In the data rows, 50 means zero.
The table, row by row:
Array([53, 47, 41, 48, 51, 52, 58, 61, 50, 53, 51, 64, 46, 48, 41, 42, 35,
       55, 64])
Array([58, 49, 44, 51, 56, 49, 52, 46, 47, 54, 53, 48, 50, 46, 51, 55, 38,
       53, 56])
Array([54, 47, 33, 56, 53, 36, 55, 48, 52, 52, 40, 58, 50, 42, 35, 48, 27,
       60, 55])
Array([44, 58, 51, 66, 47, 49, 58, 44, 48, 50, 42, 52, 42, 49, 54, 60, 61,
       33, 51])
Array([34, 75, 53, 77, 60, 24, 30, 29, 53, 65, 52, 49, 58, 70, 34, 64, 67,
       44, 36])
Array([42, 58, 72, 31, 28, 71, 35, 72, 29, 53, 60, 49, 54, 72, 52, 36, 77,
       43, 62])
Array([67, 41, 40, 52, 56, 47, 64, 36, 61, 45, 44, 45, 48, 39, 65, 66, 35,
       55, 43])
Array([60, 43, 44, 50, 64, 45, 61, 45, 45, 51, 49, 50, 50, 44, 58, 58, 24,
       56, 51])
Array([60, 42, 48, 44, 51, 43, 52, 57, 52, 54, 49, 58, 55, 48, 50, 47, 36,
       65, 51])
Array([54, 45, 46, 45, 49, 30, 33, 48, 63, 59, 50, 57, 63, 52, 46, 54, 53,
       70, 40])
Array([43, 57, 57, 53, 48, 71, 56, 64, 32, 45, 53, 50, 40, 53, 43, 34, 50,
       40, 62])
Array([60, 56, 68, 53, 52, 54, 49, 42, 32, 52, 58, 43, 51, 56, 62, 58, 60,
       36, 45])
Array([41, 71, 57, 71, 40, 49, 46, 63, 40, 55, 47, 58, 48, 64, 37, 44, 62,
       37, 61])
Array([59, 37, 46, 35, 47, 54, 51, 62, 57, 47, 56, 55, 52, 48, 49, 36, 35,
       63, 55])
Array([58, 54, 55, 58, 54, 60, 61, 51, 27, 53, 52, 48, 42, 50, 60, 53, 41,
       30, 61])
Array([56, 32, 41, 36, 55, 44, 52, 41, 65, 45, 43, 45, 51, 42, 62, 61, 51,
       56, 41])
Array([63, 30, 39, 39, 63, 33, 47, 36, 60, 58, 53, 48, 61, 41, 57, 59, 30,
       73, 37])
Array([54, 49, 52, 48, 49, 46, 55, 40, 52, 45, 51, 42, 48, 45, 65, 65, 57,
       44, 46])
Array([32, 60, 37, 61, 48, 51, 52, 53, 57, 42, 40, 55, 42, 45, 36, 38, 50,
       50, 54])
Array([46, 52, 59, 39, 30, 77, 60, 76, 42, 39, 48, 54, 46, 50, 48, 27, 57,
       37, 74])
Array([46, 54, 61, 40, 30, 60, 41, 59, 52, 46, 55, 50, 49, 60, 59, 43, 78,
       37, 56])
Array([44, 66, 76, 69, 63, 58, 52, 26, 28, 54, 59, 35, 45, 61, 57, 66, 66,
       23, 38])
Array([66, 46, 55, 53, 61, 51, 59, 39, 36, 53, 55, 43, 49, 42, 64, 60, 39,
       44, 48])
Array([59, 48, 57, 56, 55, 32, 40, 31, 53, 65, 59, 40, 52, 58, 60, 69, 54,
       47, 35])
Array([52, 47, 41, 44, 41, 51, 50, 61, 42, 53, 50, 61, 50, 48, 43, 40, 43,
       56, 62])
Array([52, 45, 55, 43, 50, 29, 29, 40, 62, 61, 55, 47, 65, 62, 55, 64, 65,
       59, 30])
Array([40, 46, 57, 41, 43, 76, 53, 60, 50, 39, 52, 46, 46, 50, 55, 36, 61,
       43, 61])
Array([52, 26, 34, 37, 60, 47, 58, 44, 71, 46, 43, 46, 53, 35, 50, 49, 32,
       68, 39])
Array([64, 35, 40, 39, 57, 34, 55, 48, 59, 55, 54, 52, 53, 41, 50, 51, 28,
       71, 40])
Array([43, 57, 30, 62, 43, 26, 51, 47, 70, 48, 34, 63, 52, 52, 44, 54, 47,
       58, 47])
Array([58, 51, 38, 59, 50, 37, 63, 43, 60, 47, 39, 54, 44, 44, 51, 59, 48,
       46, 47])
Array([68, 29, 62, 28, 56, 61, 57, 39, 50, 43, 58, 27, 50, 40, 83, 64, 55,
       44, 44])
Every row comes from 2 hidden switches, listed from the one that spreads the rows most; 1 means on and 0 means off. The rows also spread widely along 4 other directions, which tell nothing about the switches. All are off in the first row of the table.
Further rows, each followed by whether each switch is on (1) or off (0), in that order:
Array([52, 42, 22, 57, 68, 32, 63, 26, 72, 43, 35, 48, 50, 34, 43, 65, 22,
       63, 33]) 1 1
Array([53, 48, 48, 49, 64, 66, 65, 46, 37, 49, 51, 46, 42, 41, 49, 46, 28,
       48, 57]) 0 1
Array([53, 30, 58, 27, 57, 72, 54, 47, 48, 43, 58, 32, 52, 35, 66, 49, 50,
       54, 45]) 1 1
Array([46, 43, 52, 29, 54, 62, 40, 57, 51, 52, 58, 50, 50, 47, 45, 37, 43,
       68, 49]) 0 1
Array([45, 76, 60, 83, 52, 30, 43, 34, 42, 66, 46, 54, 51, 69, 49, 73, 68,
       25, 42]) 0 0
Array([54, 47, 40, 60, 73, 65, 72, 44, 38, 41, 45, 44, 35, 34, 47, 55, 20,
       46, 58]) 0 1
Array([51, 37, 39, 41, 59, 47, 53, 58, 54, 48, 52, 53, 55, 41, 41, 42, 32,
       77, 49]) 0 1
Array([49, 50, 48, 43, 48, 52, 47, 55, 55, 49, 56, 53, 55, 49, 43, 41, 43,
       64, 45]) 0 1
Array([41, 63, 29, 70, 48, 14, 42, 57, 63, 59, 37, 72, 58, 62, 20, 52, 41,
       64, 52]) 0 0
Array([57, 51, 42, 58, 46, 74, 83, 56, 44, 36, 40, 50, 31, 37, 51, 47, 34,
       32, 71]) 1 0
Array([40, 64, 49, 71, 51, 45, 47, 40, 54, 49, 41, 47, 43, 56, 49, 54, 68,
       35, 46]) 1 1
Array([37, 41, 48, 28, 23, 39, 29, 77, 77, 46, 48, 68, 66, 59, 38, 28, 68,
       73, 50]) 1 0
Array([40, 49, 50, 42, 45, 55, 46, 57, 60, 48, 46, 47, 52, 45, 44, 42, 54,
       56, 50]) 1 1
Array([73, 20, 63, 18, 55, 69, 57, 59, 38, 49, 65, 40, 54, 39, 72, 49, 41,
       58, 51]) 0 0
Array([45, 58, 55, 56, 60, 58, 47, 45, 39, 51, 58, 47, 47, 51, 51, 46, 49,
       41, 48]) 0 1
Array([41, 50, 66, 38, 43, 61, 30, 61, 44, 50, 66, 46, 62, 64, 49, 43, 74,
       53, 43]) 0 1
Array([46, 48, 61, 38, 51, 74, 51, 61, 35, 48, 60, 43, 46, 47, 44, 37, 50,
       51, 55]) 0 1
Array([66, 45, 48, 48, 56, 69, 74, 51, 22, 39, 52, 50, 34, 37, 57, 44, 21,
       35, 69]) 0 0
Array([45, 67, 50, 67, 44, 47, 48, 57, 34, 57, 46, 54, 49, 58, 45, 49, 56,
       35, 60]) 0 0
Array([30, 58, 55, 53, 43, 27, 20, 38, 76, 55, 48, 46, 63, 60, 46, 60, 81,
       56, 29]) 1 1
Array([49, 48, 58, 52, 56, 58, 52, 34, 54, 43, 52, 37, 44, 49, 62, 59, 68,
       47, 41]) 1 1
Array([44, 41, 49, 25, 46, 41, 24, 58, 66, 62, 65, 46, 67, 52, 44, 39, 55,
       82, 35]) 0 1
Array([53, 52, 47, 49, 52, 48, 61, 47, 55, 42, 44, 47, 44, 47, 60, 58, 54,
       38, 56]) 1 0
Array([46, 67, 60, 68, 48, 31, 35, 42, 49, 57, 52, 51, 58, 70, 46, 61, 65,
       38, 38]) 0 0
Array([38, 51, 49, 43, 45, 69, 57, 64, 53, 34, 49, 59, 44, 44, 40, 30, 50,
       54, 63]) 1 1
Array([62, 34, 63, 27, 39, 77, 55, 61, 43, 41, 58, 42, 52, 41, 69, 41, 57,
       46, 55]) 1 0
Array([37, 61, 40, 74, 57, 31, 44, 33, 69, 53, 37, 51, 43, 48, 40, 60, 55,
       51, 39]) 1 1
Array([36, 68, 53, 67, 30, 40, 40, 56, 53, 49, 40, 58, 51, 61, 44, 48, 72,
       35, 52]) 1 0
Array([41, 69, 53, 65, 40, 35, 34, 55, 48, 58, 46, 63, 58, 71, 35, 53, 63,
       45, 54]) 0 0
Array([46, 63, 51, 70, 57, 59, 54, 47, 32, 51, 46, 50, 40, 51, 40, 47, 44,
       40, 55]) 0 1
Array([47, 61, 55, 58, 40, 54, 51, 57, 49, 45, 45, 54, 44, 53, 49, 47, 65,
       31, 61]) 1 0
Array([57, 44, 49, 43, 42, 50, 47, 67, 50, 58, 56, 58, 57, 52, 47, 39, 45,
       64, 56]) 0 0
